The rows below fall into families. The same turns and mirrors carry the whole set onto itself and the rows of a family onto each other. For each named row, which other rows are in its family? Write them in the order they are listed.
These 36 rows form 6 families of 6 rows each.
k_282: [ 13  -2 -22   9  19   3 -22   6   9 -14  12]
k_447: [ 30  -7 -27  12  26   3  12 -33 -10  -6  -3]
k_422: [ 10 -21 -39  -1 -32  -3  29 -13  12   6   7]
k_916: [ 31  -5 -34  24  -8  -9  11  -1  25   8  11]
k_628: [ -2  -7 -40 -23 -10  -5 -12 -20   7 -15  11]
k_516: [ 10 -15 -43   6   2  17  -3 -29  15  10 -21]
k_600: [ 21  -9 -43   0   7  14  10 -49  -9  -5  -4]
k_627: [ -2  -9  18  25 -22  -6  10 -19   6 -12  21]
k_9: [ -3   0 -39  12  27   5   3 -33   2   9  -7]
k_205: [ 11  -1 -39  -9  10  -8 -21 -11  12 -11   7]
k_105: [ -2   0 -13  26  34  -2   8 -19  -3   5   4]
k_336: [-13 -19  -6   1 -13  16  -5   1  -7 -23  24]
k_827: [ 27  -4  -2  26  22   2  13 -25 -11 -13  11]
k_612: [ 18  -3   5  28  -2  12  13 -32 -14 -22  25]
k_816: [ 14 -19 -16  17  23   0   6 -11   8  11 -19]
k_310: [ 23 -11 -44   6 -18 -15  20 -11  20   9   6]
k_679: [ -1 -11  -6  13   7  13 -15  10  -1 -20  20]
k_782: [-16 -13   9  13 -22  12  22  -6  -5  -3  12]
k_352: [-15  -4 -12  -6 -38  -1  19 -29   4  -2  13]
k_673: [ -5  -3  -9  15 -42  11  -1 -38  12 -11  20]
k_186: [  8 -15  13  27  10 -12  13  -6   2   0   4]
k_34: [ 10  -8 -34   3 -15  26   8 -52 -11 -15  11]
k_693: [ 17   6 -21  28  15  14  -4   1  16  11  -9]
k_680: [ 0 -8  6 30  4 19 10  8  3  4  1]
k_434: [  2  -7 -40   5 -30  22  -6 -43  18  -1  -2]
k_868: [  2   9 -37  -8 -28  -5   4 -36  19   5   2]
k_954: [-14 -16 -23 -17 -22   5  -4 -13  -4 -21  20]
k_350: [ 11 -21 -16  30 -26  20  20   7  10   0  18]
k_593: [-12   2 -47   4   2  17   1 -48   5   2   1]
k_399: [-12   3   7  32  14   0  11 -22  -6  -7  23]
k_709: [  1 -26 -26  12 -36  14  29  -4   7   1  15]
k_562: [-19   6  -1  23 -13  12   8 -35  -5 -11  31]
k_980: [-22   5 -28  12 -20  19   3 -49   0  -7  22]
k_854: [ 17  12 -41   9  -1   2  -7 -22  25  10  -9]
k_472: [ 25 -10 -19  36 -13   8  12  10  19   4  16]
k_764: [ 10  -5  -9  18 -20  24  12 -44 -15 -22  25]

Same family as k_782: k_352, k_693, k_680, k_868, k_854
Same family as k_350: k_422, k_916, k_310, k_709, k_472
Same family as k_447: k_600, k_827, k_612, k_34, k_764

